Each row of T is roughly a mix of the hidden directions of one of a few groups; some rows fit no group.
T (117 x 10):
[[  7   0  12 -27  12  15 -16  -5  -5  -1]
 [ -9  -5  20   4  13 -11  20  -8   4 -18]
 [ -6  16  27   4  17  -5   4  -3   1 -13]
 [  9 -25   1   1  -5  -7  14  -9  17 -16]
 [  5 -17 -15  -6 -24  12  -4  10  -3  13]
 [ -8  17  -4  -7  -5   3 -11  -1 -31  -8]
 [  2  12  12 -19  11  10 -24   5 -10   4]
 [ -1  10 -16   1 -18  16  -3  10   3  23]
 [ -5  20   4   8  14  -4   1  15 -24  -8]
 [ -3  11  19   8  12 -16   6   7 -16 -18]
 [ -8   3  -4 -14   6  19 -12  14 -21  11]
 [ 27  10  -5  -7   4   9 -21  -9   9  -5]
 [  0  10 -15  -7   2 -11 -14  12 -23  15]
 [ 11  13  10  12   5 -20   9 -21  11  -1]
 [ 19  12 -23   2 -17   9  -8   2   8  -8]
 [ 13 -15  12 -24   4  18  -9  -5  -7  -1]
 [-20  11   9  15   2  -4   3  20 -17  -5]
 [-14   6  18  27  -8   2  11  -2   8  -8]
 [ 12   7  12  -7  17  -1 -19 -17  -2 -16]
 [-11  -2   2   2 -37   2   2   2   6   4]
 [-27 -21  10   5   8   6  -2  -3  12  -5]
 [ 12   2  -4 -11   2   9 -20 -15   3  25]
 [ -3   0  14  10   9 -24  15  -3  -8 -17]
 [ -2  18  18  21   3  15   5 -11  -5  -9]
 [-12 -10  -8  -9 -28   6   3  16 -11   4]
 [ 19  12   5 -10 -11  21   3   8  17  -6]
 [ -4   8 -14 -10 -12  18  -8   5  -5  25]
 [ -4  24   2  22  -1 -16  -3   9 -12   4]
 [  6  24  -1  -7  15  -2 -11  10 -22   2]
 [-12   4  19   2  20 -14  19  -1  -4 -10]
 [  0  -4  -2 -12  25  16  -8  10 -19   7]
 [ -5  10  19   7  15 -14   6  -9 -15 -18]
 [  4 -12  12   7 -17   9  26   5  10  -5]
 [-25 -13   2  15 -10 -18  12   3   1  -2]
 [-10 -16  12 -16  13  14 -14   9  -5 -13]
 [ 21  -5  -4 -19  17  12  -6  -5  -8 -15]
 [-22   4  23  10   2  -3   7   9  -5 -17]
 [-15   4  -3 -12   2   3 -24   9 -12  20]
 [  0  13   8 -13  27  -6 -14   0 -15  -4]
 [ -7  -8  -9  -2 -24  13   5  -8  14  19]
 [ -3  11   9   0  -3  21  -6  26 -13  -8]
 [  5 -28 -13   1  -7  -4  19  -4   7 -12]
 [-19   2   3  -1 -12   3   2  17 -20  19]
 [ 13 -11 -12  -2 -23   6   5  -9  19  11]
 [-20  29  10   6  -1   9  -1   8  -3  -7]
 [  7   5  14  -1  28 -12   4 -12   7 -14]
 [  0  -9  26  -5  13   6  -5  -4   0 -24]
 [-13  18   9   5 -17   4  -9  -1 -10 -22]
 [ 20   7  -8 -15   4 -14 -11  -9  17  11]
 [  2  18  -4  18  16 -23   7   0 -10   0]
 [-11  20  20   7   0  16   1  14  -2 -13]
 [  8  -8 -21  -5 -22  16  -8   6   4  13]
 [-30   0  12  19 -10   2   6   2  -3   6]
 [-24   9  -7   5  -3 -10   1  13 -21  13]
 [ 31   7 -15  -6  10   3   7  -9   4  -9]
 [ -9   0   2   6  14   2   0   7  -9 -34]
 [-19  -1  -5  15 -19   9   7  20  -9   5]
 [  3  11  -2  12 -21   3   6  -3 -22 -17]
 [ 13  -6 -19 -18 -13  21  -6   2   0   6]
 [ 18 -12   7 -18  -8 -14 -10 -14  -5 -13]
 [-10   4  27  13  12 -15   3  -6   1 -13]
 [ 11  -5  15  -6  21  -6   4 -22   9 -10]
 [-26  -5  -4  -1  -3  -5   6  13 -18  17]
 [ 20   0 -18   3   9   8   2 -13  23  -5]
 [-13 -12   4   0  25  -8   4   6 -15  17]
 [  8   6  16   3  17 -20   0 -13  14 -13]
 [  6  18   0 -12  21   2 -14   8 -19  -2]
 [ -7  33  -4   4 -16   5  -7   8  -1  -4]
 [  7  -2  13  -8 -27  18   0  -6  13  -5]
 [ -4   6 -27   5 -13  -2  -7  17 -11  13]
 [ 12   9   8  -1   4  17 -11 -21  20   3]
 [  7  -5  -8  26  -6 -14 -12  -7  17   3]
 [ -5 -16  10  13   4 -12  17 -10   9 -19]
 [-10  12  -4  -8  -5   2 -13  19 -24  12]
 [-16 -10  27  17   1 -12  -1  -6   6  -6]
 [  8  -4  12  -6  16  -2 -20 -21  -1 -15]
 [ -5   7 -18  -9   2   0 -28   0 -14  12]
 [ 12   9   9 -18  13  18 -20  -5  -7  -2]
 [  9  -9 -21   4 -21   9  10  11   7  14]
 [  7  -2   3  17   2  -8  13 -11  24 -17]
 [ 11   1 -23   3 -19  18   2   7  10  11]
 [-18  21  13  -5   7  11  -9  19  -5  -2]
 [ 13 -13  14 -15  11  10  -3 -13  17 -11]
 [-10   3   7 -13   5  19 -20  18 -12   1]
 [ 26  -3  -3  -8  21 -10  -4 -15   4   0]
 [ 16  22   1  13 -13 -11  14  -5 -10   4]
 [  4   3 -16 -13 -16   4  -7  -2  -3  28]
 [ -7   1  10  -4  29 -14  -1  -8 -12 -12]
 [ -5  -6 -27  -5   4  -5 -23  -5  -8  12]
 [-11 -13  16  11  13 -10  10  -5   4 -23]
 [ -2 -22  -1  -4 -15   2   8 -15  14  20]
 [  2 -14 -15  -6 -17 -14   0 -12   4  21]
 [  0 -16  15   0  24 -15   7 -13   1  -9]
 [ -1  21   4  28  -7   4   7  14   6  -8]
 [  1   6  -5 -24   1  17 -18   9  -3  15]
 [-15  -5  11  17   2 -21  15 -12   8  -4]
 [ 15 -25  -9  -2  -1   8   6 -14  17  -8]
 [  6   3   5   2  29 -13  -3   6 -14 -16]
 [ 23  -1 -14 -12  19  -8 -10  -8  -6  10]
 [  9 -14 -18   1 -23  13   1   2  16   4]
 [  6  -1  -8 -16  27  -5 -17  -8  -2  10]
 [ -7   2  17   0  17  22   1   8  -5 -20]
 [  3   4 -17  -1 -18  24  -6  12  -1  14]
 [ -2  20  -5  -7 -14  13 -13  19  -6  14]
 [ 23   8  -8 -18   5  15 -15   2   3  10]
 [ 19   2  -2 -10  13   4 -28 -10  -2   8]
 [ -6  15  -9   0 -13  14 -11   0  -2  28]
 [-14  24   2  11   7  -2  -1  11 -23   6]
 [ -4   7  -9   4 -25  14  -5  23  -7   1]
 [-10  13  -4  10 -26   6   5  18 -11   7]
 [ 18   9 -22  -2 -21   7 -10   3   3  -7]
 [ -3 -14  16   6  11 -13   9 -14  13 -19]
 [ -1  14   3  -4 -10  21 -10  22 -13  -8]
 [  7  -1  -1   4  34 -12   1  -3  -4 -14]
 [ -9 -22   9   5  18 -16  13 -10   9   0]
 [ -8  -1 -17   5 -28   9   5  15  -3  10]
 [  7 -12  -9  -7 -16  27  -6  12  -3 -10]]

One row of each group comes first, with its name. Which group is each row after those in?
[ -7  -2  22   3  19 -17   2 -16   5 -11] : (61)
[  8  13  -2  -2  19   7 -10  14 -15 -20] : (50)
[-13  13 -16  16  -9 -12  15  14  -6   5] : (105)

[ 19  -5 -27  -5  -3 -16 -10  -7  -3  -3] : (50)
[ -7   3   0  -5   9  30 -20   0   8   5] : (61)
[ -8 -10   8  15   5 -15  24  -8   3 -15] : (105)
[-10 -23   4 -16  12   3   4  -9  20  -7] : (105)
[-14  -2 -19  -2 -19   5  -5  11 -16  15] : (105)
[ -2 -12 -16  -9 -16   1   9 -10 -16  20] : (61)
[-18 -16   0   3 -22   1   8   4   3  20] : (50)
[-10  10  -3   6  -9 -22   9  15 -20   9] : (61)
[  3 -25 -13 -14   2 -13  -8  -1 -18   4] : (50)
[-25  -2   1  16   5 -18  10 -12   4  10] : (61)
[ -9 -29  10  -9   0 -14   3  -6  14  -8] : (61)
